Each row of Y is roughly a mix of the hidden directions of one of a few groups.
Y (117 x 11):
[[ -4   7  -5  15 -29  26  -3  13  40  -7  16]
 [-28  -7 -25  18   4  42   4   6 -20  -3   4]
 [ 21  11 -30  10   6 -25  -6  14  14 -23 -27]
 [-21   5  15  13 -31  36 -17 -12   1  18   1]
 [ -5 -18  11  35 -17 -18   3 -12   7 -34 -18]
 [ -7   1  10  14 -37   5  -7   9  19 -41   3]
 [  8   0 -36  -7   8  14 -21  19 -17 -28  18]
 [-15   1  13  -3  43  -5   4  -2 -35  13  15]
 [ -9   8 -30  39 -10  -4  17  -6  26   5  15]
 [-34  -8  -8  13   3  38  25  13  -5 -11 -11]
 [-14  -6  30  -5 -14  32  20  31 -14   2  -5]
 [-10  20 -30  22   1  43   8  -3   4 -11  -1]
 [  7  -2   7  32 -32   4 -30  11  -6  14  21]
 [ 27   1 -16 -14   9   4  -9  44 -21  13   7]
 [-16 -11  -4  10  38  15  -6  -2  18 -37   0]
 [  9  -1 -44  -9   3  -9   9  33  -7  12  20]
 [-15 -14 -21  23  -7 -26  19  15  30  13  12]
 [ -1 -33 -23 -13   2 -31   1  12  -8   2  31]
 [ 28   3  18  23  20  31 -13  -2 -18 -18  12]
 [ 26  11 -29   8   8  -5 -16  36 -21  11   0]
 [ -9 -15  -6  20 -14 -18  -6  44  26  -2  -3]
 [-24  21  -4  -6  18  13  14   4  30  -1 -35]
 [ -2  32  17  -3  15  38   9 -17   0 -11  20]
 [-25   5   3   2 -19   4 -25  13  21 -29 -29]
 [ 16  11  35  39 -19  10  -2   8   8  11 -11]
 [ 18  -7 -13 -15  36 -36  15   2  -7  -8  14]
 [-22  36  28   7   5  25  -8   5 -16 -12  -8]
 [ 26   9 -29  -1  19 -27   2  26   3 -16 -17]
 [ -1 -31 -12   8 -44  -6  -8  21 -16  -2   2]
 [-19 -12 -25  -8  -6  15   5   3 -33 -20 -32]
 [  5  -6  14 -21   1  25   9  39 -24  17  12]
 [-22   6   3   3 -15  30   1  -5 -18 -42 -14]
 [-13  -4 -10  -8  50  14  21 -16   9   8   1]
 [ -6  28 -21   5  -6  -3  -9 -17  35 -10 -30]
 [ 12  27  18 -14  10   7  13 -23 -20 -35   6]
 [ 12  -1 -26 -12  29 -14  15  14  -6  32  22]
 [  0  -4 -32 -29 -19 -17 -12  32 -14   2   6]
 [  3 -31 -21  -3 -10 -32  -7  11  -5  18 -29]
 [  1  -6   6 -38  -6   3  -4 -27  39  -7  -4]
 [  8   3  26   4 -35  -9 -13  32   1  14 -20]
 [-21  13  -4  24 -25   3 -10  16  32 -14 -24]
 [ 17  22 -12  -5  40  32  15   0 -12   3   2]
 [ 25  21  17 -16   9  30 -11  -6 -33  -2  -8]
 [-18  -1  28   7   7   0  11 -48  14  -1 -10]
 [-29  17 -26 -23  14  -1  20  -6  22   6 -21]
 [ 14   2  17  -8 -46 -17 -11   3 -20  21  -1]
 [ 10  14 -21   8 -18  -2 -20   2  30 -18 -35]
 [ 11   1  23 -37   4 -40  -8  -3 -12  -4  -9]
 [-33 -18  -7  -4  38  23  17  -1 -14   6   0]
 [ 32  20 -22 -13 -22   8  16   0  27 -16   9]
 [  1  13   7 -18 -45  -7 -19  17 -11   8 -21]
 [ 17  -2 -16   9  -5  18 -29   4 -24 -32  23]
 [ 12 -29  18 -32  16 -19  23   1   5 -19  10]
 [-11   6   9 -33 -14 -11  -1   9 -32 -26 -23]
 [ 14  31 -29  25  -3  28 -12 -13   9  -2  11]
 [-29 -16  18   5  -5 -25  14 -24  29   7 -11]
 [ 14   8  -6  -1   7 -24  14  22  10 -11  46]
 [ 15  24 -37  22   3 -16 -17  10   6  -7 -23]
 [  6 -38  21 -16  -5 -12  -5 -29   6  -7  24]
 [-12  18  24 -12  35   4  27  -7  20  -6 -17]
 [  0  15 -27 -30  34   5  11 -21  -8 -13 -11]
 [ 14 -29  15 -36 -13   0  -9 -14  27 -12   3]
 [ 13 -24  48  -3   0 -16  -1 -15 -14  13   5]
 [-12  31 -30   0 -10  17  -5  26  16  -9 -23]
 [  8  17 -32  14  25 -35  -7 -22   3  -1   3]
 [ 22 -11  22  -3  -8 -46 -11 -13  -1  -2 -19]
 [  7  14   3  -9  41   3  10  -6  -8  33  25]
 [-22   1   5 -49  14  -5   4 -11  -1   1 -26]
 [-35  -2  30 -14  20   8   2  10 -30  -4  -9]
 [ -7  27 -14  31   5   6   9  32 -21   3 -18]
 [ 19   2 -17 -32  -4  -5 -21 -14  38  -5 -10]
 [ -4 -31  28  17   7 -14  -8   7   8  32  21]
 [-22   5 -15 -23   6  14  -5   1 -44 -19 -11]
 [  2 -10 -19 -13  31  -7   5  -3 -21  41 -12]
 [  3  22  -9 -20  18  23  20 -16 -31 -22  -3]
 [ 27   4  -2  26 -18  -6   5  -2  44   9   6]
 [ 19  15 -25 -25  18  -6  27   1 -25 -16  12]
 [-22   7   9   6 -15  25   0  -2 -15 -46  -6]
 [ -3  34 -28 -10   4  26   2 -10 -14 -26 -14]
 [-10  28  -4 -18  28   9  31  25  -8  11  -5]
 [ -8 -18  43   5 -16 -17  -4 -32   3   3  -5]
 [ 27   7 -26  -7  -7 -11  13  16  30  12  27]
 [-22 -24 -10  18  -7   7 -17  18  18  36  -8]
 [-22  27   1 -22   0  32  -1 -13  11  30   5]
 [ 39   3  -6 -11  -3 -38   7   2  20  10  13]
 [-25  16 -14   2  29  36  -3  -8 -25  -4   3]
 [  1 -20  19 -15   1 -31  22 -14  -4  34   8]
 [  0   8  43  19 -18   0   2   4  17  14 -28]
 [ -5 -12  31 -10 -32 -23 -13  21 -22  -5  -7]
 [ 18  -6 -20  -4  29 -40  -2 -19  -3  -2  19]
 [ 29 -16 -19  22 -27 -12  -5   1  27  13  14]
 [ 16  20 -28  11  14 -17   6  31   0 -15 -26]
 [-23 -21 -36 -24   1 -28   3   3   7  -6  13]
 [ 33  18  -6 -19 -10 -17  18  -8  -2 -36   7]
 [ -9  -8  31  35   6  11  -9 -16  22 -24  -8]
 [ 10   0  -7  32 -13  -4  -1  37 -12 -20 -26]
 [ -2   9 -16 -16  41   5 -17 -22 -24   8  13]
 [ 14  -1 -30 -17  29 -17  18  12 -16  22  15]
 [ -9  36 -10  15 -17  35  -9   4 -14 -21  -7]
 [ 14 -15  -6  -4  29 -42  18  -6  -2 -21   7]
 [ -3  37 -10 -10 -17  15 -13   0 -26 -29 -14]
 [ -5 -24  25 -13  -5 -10  23 -11  23 -33 -13]
 [ -1   0  23   5 -26 -10  -7  -9  -6 -47 -16]
 [ -7  -1   7  -8   0  22 -12  -7 -22  38  34]
 [ 27   8 -20  -6 -34   7   5  -1  37  -5  -7]
 [ -6   5   8   7  -4  36 -12 -18  23  33 -19]
 [ 23  -9   8 -17  25 -36  -4 -17  16  19  10]
 [-27   7  28   9  34  15  -3  -4 -22   4  20]
 [ 14  -8 -12  18 -43  -1  15  14  28 -10  -9]
 [  5 -25 -10   6   2 -38  -8  21  11  32   6]
 [-17  37 -14  -8  14  19  -2 -10  -2  35   9]
 [ 27   7 -51  -4  -1   1  -9 -19   1  -3   9]
 [ 13  33 -33 -20   9   8  -4 -19 -11 -21  -9]
 [ 12   7  13  11 -53 -11 -13  -2 -13  15   1]
 [-19 -10 -36   6   7  -5  -8  28  23 -25   5]
 [-22  -8   3   0   3  27  -9 -18 -21   9 -41]
 [ 12   8  -8 -31 -34 -12  -8   6 -30  20   1]]

In each list below, one row fits none of the groups, and each other row fits one group, some only roughly. Which row is it?
  * J_412: [-26  -1 -11 -16   0  20  26  12 -13 -28 -27]
  * J_503: [ 11  34 -12  -5  24   5  10   8  -2  31  28]
  * J_829: [ -9 -14  18  -2  24 -23  37  -7 -19 -10  18]
  * J_179: [-23   9 -11   4 -11  46   5   2  -8 -28  -7]
  * J_213: [ 14 -13  24  11   5 -11  15 -39  -4  24  18]
  * J_490: [  1   1  -6  12  34 -34  30   7 -14 -16   1]
  * J_200: [ 25  22  -5 -13  21  14  11 -13  17  34  16]
  * J_853: [ 28 -25   4 -29   9  -2  -6  13 -14  17  29]
  * J_83: [ 15 -10  -5  -2  14 -43   3  22   0  15  29]
  * J_536: [ 13  -5  10 -16  25  14   1 -36 -32  -8  12]
  * J_67: [  6  29  -3  -7  -5  44  13 -15  21 -11   5]
  * J_94: [ 15  14   3  35   9  10 -13 -15  29  18  23]
  * J_608: [-10 -24 -23  -1 -25 -15   0  16 -15 -30 -22]
 -> J_503
  * J_539: [ 22  10  22 -14  29 -25   3 -27 -19  11  -3]
  * J_404: [-26   3  -6 -12  23  25  34   0  -1 -18 -22]
  * J_687: [-24   7 -13  -3  24  23  14  13 -25 -23  23]
  * J_122: [-18  13  -4  -5  12  19  13   6 -32 -36  19]
  * J_378: [ 12   4  -8 -30  35 -21  28  15   3  -9   0]
  * J_520: [ 16   7  29  -4  -5  -1 -12 -38  11  17 -28]
  * J_797: [-12  35 -20  -7  12  32   4 -14   8 -11 -23]
  * J_593: [  3  14  10  -2 -27 -17 -29  -4  12 -29 -29]
  * J_863: [ 14  33   1  32 -32  16  -3   7   3  12 -10]
  * J_473: [ 13 -26 -39  -7 -36 -10  -2   5 -10  -5   0]
  * J_660: [  6  -9  -8  -4  20 -14 -10 -17 -23  24  40]
  * J_889: [  9 -26 -12 -12 -19 -29 -21  26  -9  -5  20]
 -> J_593
  * J_640: [ 3 14 -1 -1 26 21  6 -2 20 40 24]
  * J_129: [-20   8 -29  -4   7  32  18  16 -17 -21  14]
  * J_284: [  9  29 -29 -32  22  -4  -3  -2  23  10  -8]
  * J_433: [  9 -32  -6   6  -5 -12  31   4  39   5  -4]
  * J_767: [-10  18  22 -13  -1  30 -22 -10  -8  35   4]
  * J_75: [ -3  -1  -9  -3 -32  22   2 -11   8 -31 -33]
  * J_366: [-17  27 -10  -7  11  28 -11  -3  12 -28 -29]
  * J_178: [ 12  -5   1 -48  22 -10  19   3  20  -9   0]
  * J_416: [ -9   2 -32  28  25  14   7   2  23 -22  13]
  * J_572: [-15  -5   7  27  10 -26  17 -29   7 -30  -5]
  * J_656: [ -2 -19 -10 -18  25 -19 -23 -11 -35  10  14]
  * J_124: [  0  17   1  -4 -21  39   3 -18   9 -22 -27]
 -> J_767
  * J_970: [ 17 -22  17   7   6 -24  19   2  40  15   3]
  * J_109: [ 22  46  -4  -3 -17  -5 -23 -12  -5 -17  -5]
  * J_133: [-10  32  -8  -6  -7  29   6  29  10   6 -28]
  * J_110: [-10  25 -11   3 -24  23 -28  -1   1 -30 -19]
  * J_383: [ 22  20 -21  12  21   5 -24 -24   4  16  24]
  * J_839: [  8   6  -9 -12  39 -25  33  14  -8  -9   2]
  * J_90: [  6  -2  -5 -20   0 -11 -19 -47  27  -2   8]
  * J_272: [  1 -25  -2 -21  27 -17  22 -20 -12  16  23]
  * J_405: [  8 -11 -18 -45  14  -9  -5  13 -29   2  10]
  * J_472: [ 10 -13 -38  16 -29  20   4  13   9  10 -17]
  * J_882: [  2  -9 -16   0 -30  -8   2   3 -11 -45 -22]
 -> J_472
  * J_527: [-2  9 -3 -4 38 -1 13 10 -8 26 37]
  * J_478: [ 13  -3 -15   1 -17   8 -44 -20   6  19  21]
  * J_809: [-29  15   8   4  -6  36  20  16  -6 -19 -20]
  * J_458: [ -4  27 -21  -9 -10  13 -23 -21  35   9 -10]
  * J_368: [ 10 -17   9  27 -20   5  -8  39 -26  -5  -4]
  * J_771: [ -8 -12   7 -13 -10 -21   8 -49 -16   6  16]
  * J_935: [ -6   3 -38  -6  12  34  12  11   6  29   4]
  * J_947: [ 29 -19  -6 -16   6 -32  -2   6  14 -32 -10]
  * J_63: [  5  -4  -1 -18   1 -12 -11 -48  30  -3   6]
  * J_847: [  5 -22  21 -39   8  11   9   5 -10  15  29]
  * J_483: [ 17 -35  35  12  -2 -21  -4  18  -7  10  12]
  * J_924: [ -1  -3 -15  14 -34  23  -9  10  39   8  -6]
  * J_506: [ 10  -9 -28  25 -31  23  -5  -4  24 -13   6]
  * J_579: [ -3  -2   3   2  35 -29  32   2 -26  -3  12]
 -> J_506
  * J_216: [-11  18 -19 -11  11  46  12 -16 -11   7 -15]
  * J_35: [ 12 -10  -1  23 -29  -7 -19  42  -2  -8   9]
  * J_498: [ -7  10  -3 -19 -22  19 -24 -31  30  10  -4]
  * J_867: [  1  -4 -13 -19   2 -26   1 -33   3 -37 -15]
  * J_487: [ 41   9 -18 -19  -4 -32  -8 -18   9  -3   0]
  * J_356: [  8 -25   3  13  20 -34  10 -12 -22  -8  26]
  * J_571: [  3  15  28 -25 -16 -23  11   9   4 -23 -28]
  * J_967: [ 10  -5 -32  39 -15  22  -8   1  12   9  17]
  * J_627: [-16  -6  14  43 -21   0   7  -1  -2 -23 -23]
  * J_552: [ -2   6 -13  44 -25  -2 -24  -4   1  -9 -22]
  * J_569: [-25 -30   4  10  10  12 -10   9 -34  20  18]
 -> J_867
  * J_874: [-16  -8  39  -7 -16  -5 -12  12  19   2 -33]
  * J_221: [-14 -17 -22  -4  32  -5   7  13 -32  26   1]
  * J_836: [  3   3  31 -23   4 -38  -2 -12  26   7 -11]
  * J_32: [ 11 -21  10 -34   4  10  -9   8 -14  23  34]
  * J_731: [-29  -8  38  24 -13   7 -25  -2   9  -9  -2]
  * J_302: [  3   7 -39   7  25  -3  28   7  13  14  22]
  * J_325: [  5 -15   9  11 -41  23 -33   9   4   0  -9]
  * J_26: [ 24 -11  -4  -5  -6 -22  -9 -10  23  39 -20]
  * J_905: [-27 -11  32  11 -24  18  17  -4   9 -17 -19]
  * J_887: [ 18  34 -23   5 -27  12 -22  -2 -15 -16   0]
  * J_785: [ 19  -6 -23  32  13 -35 -13  -1 -19  -7   8]
 -> J_836
  * J_346: [ -9  33 -23   3  19  27  19 -24  10   0 -10]
  * J_10: [-31   8  26  -7 -10  27  30   7  10  -9 -15]
  * J_375: [  3  20 -16  19  26  40   1   4  10 -23   0]
  * J_320: [-12 -19  27 -18  10 -41 -10   2 -10 -19  -9]
  * J_681: [-27 -11  23  13 -27  -6 -19 -12  19 -24 -15]
  * J_402: [  0 -29  32 -12  11 -34  14   9  10  14  -6]
  * J_835: [ -1 -22  26  21   6 -23  24  14  23  21  -1]
  * J_36: [  2 -25  19  11 -39   9 -17 -11  14 -21 -13]
  * J_367: [-23  41 -15   5  11   5   9 -21  20   8 -19]
  * J_700: [  4  -5   7  -1 -31  -9  -3  -8  -8 -43 -27]
 -> J_320
  * J_747: [-10  31  -1 -29  19   9  -7  -9 -28 -20 -16]
  * J_728: [  2 -21  12   2  28 -22  25   6 -30  -1  24]
  * J_586: [-24   5  10  29 -15  25  -5  -2 -30  22  12]
  * J_962: [-15  -5 -12  14 -38  26  -9  12  26 -14  -9]
  * J_290: [ -2 -16 -11   4 -44   2 -32  17   3  12 -10]
  * J_479: [-10 -10  45  -8  29 -19   1   0   4  19   4]
  * J_387: [ 15 -20 -24 -12  34  -4   4  17 -16  -3  28]
  * J_741: [ 29 -32   1   3   7 -27   7  22  -9 -25   3]
  * J_900: [ -2 -16 -29   3 -38  -4   0  23  13 -23 -12]
  * J_8: [-27  13  -9   6   1  37  26   6  -1 -21 -20]
 -> J_290
  * J_904: [ -9  17 -17   0  22  22   6  27  25 -10 -28]
  * J_756: [-21 -15 -20 -10  23  -4   5  12 -44  -8  -5]
  * J_673: [-13 -30  34  -6  18  -9  -8 -30   1 -18   1]
  * J_912: [  2 -13   4  -4  29 -15  37 -13   3  31  11]
  * J_684: [ -2  21  12 -39  26 -14  13 -11  -5 -14 -20]
  * J_310: [  7  10 -23  -9  28 -36  11 -12  18 -20 -10]
  * J_361: [ 37  16 -17  15   1 -10 -25 -15  14  15  21]
  * J_708: [  4 -27   7   0  -9  -8 -10   6  37 -37 -11]
  * J_227: [-12 -10  23 -16  24  -9  42  -3 -12  -5  17]
  * J_218: [-10  13  -5  45 -23   8  -8  10  -4  -8 -27]
  * J_256: [-16 -10  -6  22 -18  12 -15  20  36  20  15]
 -> J_708
  * J_226: [ -2  14 -38 -14 -11  18  -3  -6 -27 -27 -11]
  * J_622: [ -1 -20  23   3 -37  18  -7   9  16 -21 -22]
  * J_57: [  1 -22  30  22 -16  -4 -31   7   2 -27   1]
  * J_573: [ 25  -6 -20  -4  31 -15  -7 -24  15  19  21]
  * J_560: [ 12  -9  -5  17   2 -17 -16  28   4  36  27]
  * J_730: [ 27   5 -30   5 -15  -4 -41   7  12   2 -11]
  * J_195: [ 14  27  14 -12  37  -8  13 -15 -21   2  20]
  * J_625: [-14   3   9   1  34  21  -3 -10  -7  43   2]
  * J_274: [ 15  22  23 -16 -22  16 -17  20 -14   8 -28]
  * J_321: [ 13  18  30  -8  32 -20 -13 -17  12  18  10]
  * J_390: [  0 -31 -22 -25  30 -15  25 -11   5   4  -2]
  * J_533: [ -3  -2  14 -11 -38  32 -27  -4  17   7  -5]
  * J_945: [-18 -28  10  32 -25  15   4  26   2   7   6]
  * J_382: [ 22 -28   7   4   8 -13   9  33 -28 -17  11]
 -> J_560
  * J_564: [-26 -20 -18 -17   6 -31  12  15  27   5  -5]
  * J_260: [ -9  22  31  27 -28  19  10  -1  18  -4  -9]
  * J_421: [ 28   9   6 -26  -2 -36  11 -10  23  -9 -16]
  * J_977: [ 16  28  33  -8  17   3   6 -28  -3  -6  24]
  * J_518: [ -7  -8  44 -20  24 -28  -1   0  -2  12  -1]
  * J_331: [ 35  18  17   6 -23  11  -7   3 -31  18   4]
  * J_636: [ 15  -9  22 -31 -11  -6 -17 -15 -38   1   8]
  * J_145: [  7  28  -1  -7  -8  33 -25  13 -13 -20 -22]
  * J_965: [  3 -19 -17 -11 -29 -31  -3  23 -10  16  20]
  * J_267: [  3 -17  11 -15 -22 -22 -29   9 -36  -2   6]
 -> J_260
  * J_477: [ 15 -24   8 -12 -19  -6  -2  14  24 -33 -26]
  * J_303: [ 17   1  29   9 -14  12  -9 -38 -25 -10  11]
  * J_972: [ 12 -31   5   1   2 -33  -4 -30  10 -24  11]
  * J_896: [ 23  34 -12  10  -5  31  -5  28 -11   3 -10]
  * J_471: [-24  31  17  18   3   5   7 -34   6   3 -22]
  * J_305: [  8  -8   2 -21  28 -19  32  31  -5 -12  -7]
  * J_668: [ 27   0 -24  15 -17   3 -41  15  -8   9   2]
  * J_691: [-15 -20  18  26  -2  -4  -2 -22 -27  11  31]
  * J_596: [ 11  -8 -10 -13 -16 -30   5   0 -24 -35 -22]
  * J_588: [ -3   2   6  29 -28  25 -11  31 -18   4 -13]
  * J_232: [-17 -15  33  13   8  -3 -26 -15  -7  26 -22]
 -> J_471
